A = (-15.9, -49.7, -117.2, 127.8, -11.8)
A[0] = -15.9
A[-1] = -11.8
A[2] = -117.2
A[1] = -49.7

x =
 0.11   0.04  -0.01  -0.08  -0.01   0.14   0.00   0.02   0.08   0.29   0.09  -0.01   0.02   0.02
 0.11   0.04  -0.01  -0.05  -0.10   0.10  -0.08   0.03   0.08   0.20  -0.02  -0.08  -0.01   0.03
 0.11   0.04  -0.01  -0.10  -0.21   0.15  -0.07   0.05   0.07   0.20   0.04   0.04  -0.03   0.03
 0.11   0.10  -0.01  -0.09  -0.21   0.09   0.01  -0.01   0.08   0.18   0.08  -0.06  -0.08   0.02
 0.10   0.03  -0.01  -0.10  -0.10   0.15   0.04   0.02   0.07   0.11  -0.01  -0.21  -0.08   0.03
 0.10   0.03  -0.01  -0.12  -0.12   0.13   0.07   0.03   0.07   0.12   0.01  -0.08  -0.02   0.03
 0.10   0.03  -0.02  -0.13  -0.16   0.08   0.09   0.05   0.07   0.11   0.02   0.06   0.07   0.03
 0.11   0.03  -0.01  -0.09  -0.07   0.13   0.03   0.02   0.07   0.14  -0.01  -0.14  -0.03   0.03
 0.11   0.03  -0.01  -0.11  -0.07   0.12   0.06   0.03   0.07   0.23   0.06   0.06   0.05   0.02
 0.10   0.01  -0.02  -0.08  -0.14   0.12  -0.09  -0.01   0.07   0.21  -0.01  -0.02   0.00   0.02
 0.11   0.04  -0.01  -0.09  -0.19   0.13  -0.11   0.05   0.07   0.19  -0.01   0.03  -0.04   0.03
 0.11   0.04  -0.01  -0.07  -0.15   0.14  -0.07   0.04   0.07   0.23   0.00  -0.03  -0.01   0.03
 0.11   0.03  -0.01  -0.07  -0.08   0.13  -0.03   0.03   0.07   0.21   0.07  -0.06   0.00   0.02
 0.11   0.05  -0.01  -0.08  -0.16   0.10  -0.07   0.03   0.07   0.17   0.02  -0.03  -0.05   0.03
 0.11   0.02  -0.01  -0.06  -0.07   0.09  -0.04   0.04   0.08   0.16  -0.04  -0.10   0.03   0.03
 0.11   0.03  -0.02  -0.07  -0.15   0.13   0.05  -0.02   0.07   0.25   0.03  -0.11   0.00   0.04
x[-16,0]: 0.11
x[5,6]: 0.07
x[14,7]: 0.04
x[-13]: [0.11, 0.10, -0.01, -0.09, -0.21, 0.09, 0.01, -0.01, 0.08, 0.18, 0.08, -0.06, -0.08, 0.02]
x[-6,0]: 0.11
x[-9,-13]: 0.03
x[:, -9]: [0.14, 0.10, 0.15, 0.09, 0.15, 0.13, 0.08, 0.13, 0.12, 0.12, 0.13, 0.14, 0.13, 0.10, 0.09, 0.13]
x[-16,13]: 0.02
x[-8,2]: -0.01
x[7,0]: 0.11
x[-4,-1]: 0.02
x[-6,-1]: 0.03
x[1,6]: -0.08
x[1,9]: 0.20
x[-7,-5]: 0.21
x[8]: [0.11, 0.03, -0.01, -0.11, -0.07, 0.12, 0.06, 0.03, 0.07, 0.23, 0.06, 0.06, 0.05, 0.02]
x[-12,12]: -0.08
x[-10]: [0.10, 0.03, -0.02, -0.13, -0.16, 0.08, 0.09, 0.05, 0.07, 0.11, 0.02, 0.06, 0.07, 0.03]
x[-12,-10]: -0.10
x[-11]: [0.10, 0.03, -0.01, -0.12, -0.12, 0.13, 0.07, 0.03, 0.07, 0.12, 0.01, -0.08, -0.02, 0.03]
x[9,-8]: -0.09
x[1,0]: 0.11
x[15,-3]: -0.11
x[2,-13]: 0.04
x[-14,-10]: -0.21
x[:, -4]: [0.09, -0.02, 0.04, 0.08, -0.01, 0.01, 0.02, -0.01, 0.06, -0.01, -0.01, 0.00, 0.07, 0.02, -0.04, 0.03]
x[:, 12]: [0.02, -0.01, -0.03, -0.08, -0.08, -0.02, 0.07, -0.03, 0.05, 0.00, -0.04, -0.01, 0.00, -0.05, 0.03, 0.00]
x[-12,10]: -0.01
x[12]: [0.11, 0.03, -0.01, -0.07, -0.08, 0.13, -0.03, 0.03, 0.07, 0.21, 0.07, -0.06, 0.00, 0.02]
x[4]: [0.10, 0.03, -0.01, -0.10, -0.10, 0.15, 0.04, 0.02, 0.07, 0.11, -0.01, -0.21, -0.08, 0.03]
x[10,6]: -0.11
x[:, -7]: [0.02, 0.03, 0.05, -0.01, 0.02, 0.03, 0.05, 0.02, 0.03, -0.01, 0.05, 0.04, 0.03, 0.03, 0.04, -0.02]
x[:, 2]: [-0.01, -0.01, -0.01, -0.01, -0.01, -0.01, -0.02, -0.01, -0.01, -0.02, -0.01, -0.01, -0.01, -0.01, -0.01, -0.02]
x[10,-5]: 0.19

B =
[[ -2  -5   9  -8  40]
 [ 37   0  12 -21 -18]
 [ 40  46 -18  24  17]
 [  1  -8  -4   6 -72]
 [ 24  -2  25 -21 -19]
 [ 10  -6  -8  -8 -25]
 [-19  -8  26  42  12]]
Indices start at 0.
row 0 col 0	-2
row 1 col 0	37
row 2 col 3	24
row 0 col 4	40
row 0 col 2	9
row 4 col 2	25
row 5 col 0	10
row 0 col 1	-5
row 3 col 3	6
row 5 col 3	-8
row 1 col 2	12
row 3 col 4	-72
row 1 col 3	-21
row 5 col 1	-6
row 1 col 4	-18
